[[-12.6  42.0  21.1  -9.7  -3.1  12.3   5.5   2.3]
 [-12.6  25.5   9.5  -5.0   6.6   8.7 -19.9 -31.0]
 [-12.6  17.2  20.3  18.7  21.7   6.2 -18.9 -27.0]
 [-12.6  38.9  26.7   0.5   2.3  11.1   9.4   8.9]
 [-12.6  22.2  15.8   7.7  15.2   7.8 -20.4 -30.4]
 [-12.6   0.9  21.3  34.0  28.3   1.0 -12.9 -15.7]
 [-12.6  37.5  12.8 -16.8  -7.3  11.2   1.3  -3.5]
 [-12.6  35.5  30.1   7.9   5.9   9.9  12.9  14.7]
 [-12.6  26.1  31.2  17.5  10.2   6.9  16.6  21.6]
 [-12.6  12.0  22.5  26.6  26.2   4.6 -17.7 -24.2]]
->
[[  2.3 -31.0 -27.0   8.9 -30.4 -15.7  -3.5  14.7  21.6 -24.2]
 [  5.5 -19.9 -18.9   9.4 -20.4 -12.9   1.3  12.9  16.6 -17.7]
 [ 12.3   8.7   6.2  11.1   7.8   1.0  11.2   9.9   6.9   4.6]
 [ -3.1   6.6  21.7   2.3  15.2  28.3  -7.3   5.9  10.2  26.2]
 [ -9.7  -5.0  18.7   0.5   7.7  34.0 -16.8   7.9  17.5  26.6]
 [ 21.1   9.5  20.3  26.7  15.8  21.3  12.8  30.1  31.2  22.5]
 [ 42.0  25.5  17.2  38.9  22.2   0.9  37.5  35.5  26.1  12.0]
 [-12.6 -12.6 -12.6 -12.6 -12.6 -12.6 -12.6 -12.6 -12.6 -12.6]]

[[  9.5  -4.2  19.7  41.9  22.9 -33.4  24.0 -26.9 -11.3  33.2 -43.4]
 [ -9.3 -44.6 -51.0  11.4  47.7  12.3  51.8  19.5 -24.6  54.4   6.2]]
->
[[-43.4   6.2]
 [ 33.2  54.4]
 [-11.3 -24.6]
 [-26.9  19.5]
 [ 24.0  51.8]
 [-33.4  12.3]
 [ 22.9  47.7]
 [ 41.9  11.4]
 [ 19.7 -51.0]
 [ -4.2 -44.6]
 [  9.5  -9.3]]

[[ 28.3  29.2  -1.5  22.0 -39.7 -14.4 -30.7 -10.9]
 [ -0.9  10.9  -8.2 -14.4 -33.5 -21.7 -53.9   5.7]]
->
[[-10.9   5.7]
 [-30.7 -53.9]
 [-14.4 -21.7]
 [-39.7 -33.5]
 [ 22.0 -14.4]
 [ -1.5  -8.2]
 [ 29.2  10.9]
 [ 28.3  -0.9]]

[[-36.7  -1.1  -5.2  -1.8  25.3  -9.1   6.6 -14.2 -45.3 -34.2  14.9  41.0
   49.5  38.7 -34.6]
 [  0.1 -21.7 -44.8  28.4  50.7  48.4 -16.1  32.0 -50.3  14.4  25.9  38.2
  -46.3 -26.3 -22.3]]
->
[[-34.6 -22.3]
 [ 38.7 -26.3]
 [ 49.5 -46.3]
 [ 41.0  38.2]
 [ 14.9  25.9]
 [-34.2  14.4]
 [-45.3 -50.3]
 [-14.2  32.0]
 [  6.6 -16.1]
 [ -9.1  48.4]
 [ 25.3  50.7]
 [ -1.8  28.4]
 [ -5.2 -44.8]
 [ -1.1 -21.7]
 [-36.7   0.1]]

[[ 17.7  15.6  19.6  -8.9   9.9  13.4   2.9  42.0 -18.2 -10.7  25.2  15.5
   17.2  11.1]
 [ 17.3  15.9  19.2  -8.9  11.7  14.0   3.5  42.5 -18.3  -9.7  26.1  15.4
   17.0  12.3]
 [-13.0 -17.7  44.9  -5.6  17.1  16.5   6.3  12.8 -10.2 -34.7   5.3 -10.1
   13.7   2.3]
 [-12.6 -16.9  43.6  -6.0  16.7  15.7   6.2  13.7  -9.5 -36.1   5.1 -11.1
   13.4   1.5]]
->
[[ 11.1  12.3   2.3   1.5]
 [ 17.2  17.0  13.7  13.4]
 [ 15.5  15.4 -10.1 -11.1]
 [ 25.2  26.1   5.3   5.1]
 [-10.7  -9.7 -34.7 -36.1]
 [-18.2 -18.3 -10.2  -9.5]
 [ 42.0  42.5  12.8  13.7]
 [  2.9   3.5   6.3   6.2]
 [ 13.4  14.0  16.5  15.7]
 [  9.9  11.7  17.1  16.7]
 [ -8.9  -8.9  -5.6  -6.0]
 [ 19.6  19.2  44.9  43.6]
 [ 15.6  15.9 -17.7 -16.9]
 [ 17.7  17.3 -13.0 -12.6]]

[[ 31.8  -5.7 -43.2  27.1 -49.7  13.1  15.3  24.4 -21.7  33.8 -55.8 -31.6
    2.4]
 [ 39.4   6.6 -42.4  16.8 -49.4 -18.3 -19.6  27.4 -37.5  -3.8 -23.7  -3.6
    3.5]
 [-30.9  30.2 -38.3 -41.9  -5.7  32.4 -48.2   2.6   4.3  25.6 -46.5 -11.1
   -5.5]
 [-32.8  27.7  19.8  23.4  13.6  26.7  31.8   4.4  -3.3 -11.0  -0.2  -6.9
   -2.5]
 [ 16.5 -44.3  -5.0  40.2 -26.0  -5.8 -25.4  -1.6 -28.5  13.1 -55.5  -5.2
   13.4]
 [ 12.4 -30.2  25.2 -18.0   9.4 -15.6 -10.1  38.3  29.8  45.2   1.9 -29.1
    1.8]]
->
[[  2.4   3.5  -5.5  -2.5  13.4   1.8]
 [-31.6  -3.6 -11.1  -6.9  -5.2 -29.1]
 [-55.8 -23.7 -46.5  -0.2 -55.5   1.9]
 [ 33.8  -3.8  25.6 -11.0  13.1  45.2]
 [-21.7 -37.5   4.3  -3.3 -28.5  29.8]
 [ 24.4  27.4   2.6   4.4  -1.6  38.3]
 [ 15.3 -19.6 -48.2  31.8 -25.4 -10.1]
 [ 13.1 -18.3  32.4  26.7  -5.8 -15.6]
 [-49.7 -49.4  -5.7  13.6 -26.0   9.4]
 [ 27.1  16.8 -41.9  23.4  40.2 -18.0]
 [-43.2 -42.4 -38.3  19.8  -5.0  25.2]
 [ -5.7   6.6  30.2  27.7 -44.3 -30.2]
 [ 31.8  39.4 -30.9 -32.8  16.5  12.4]]
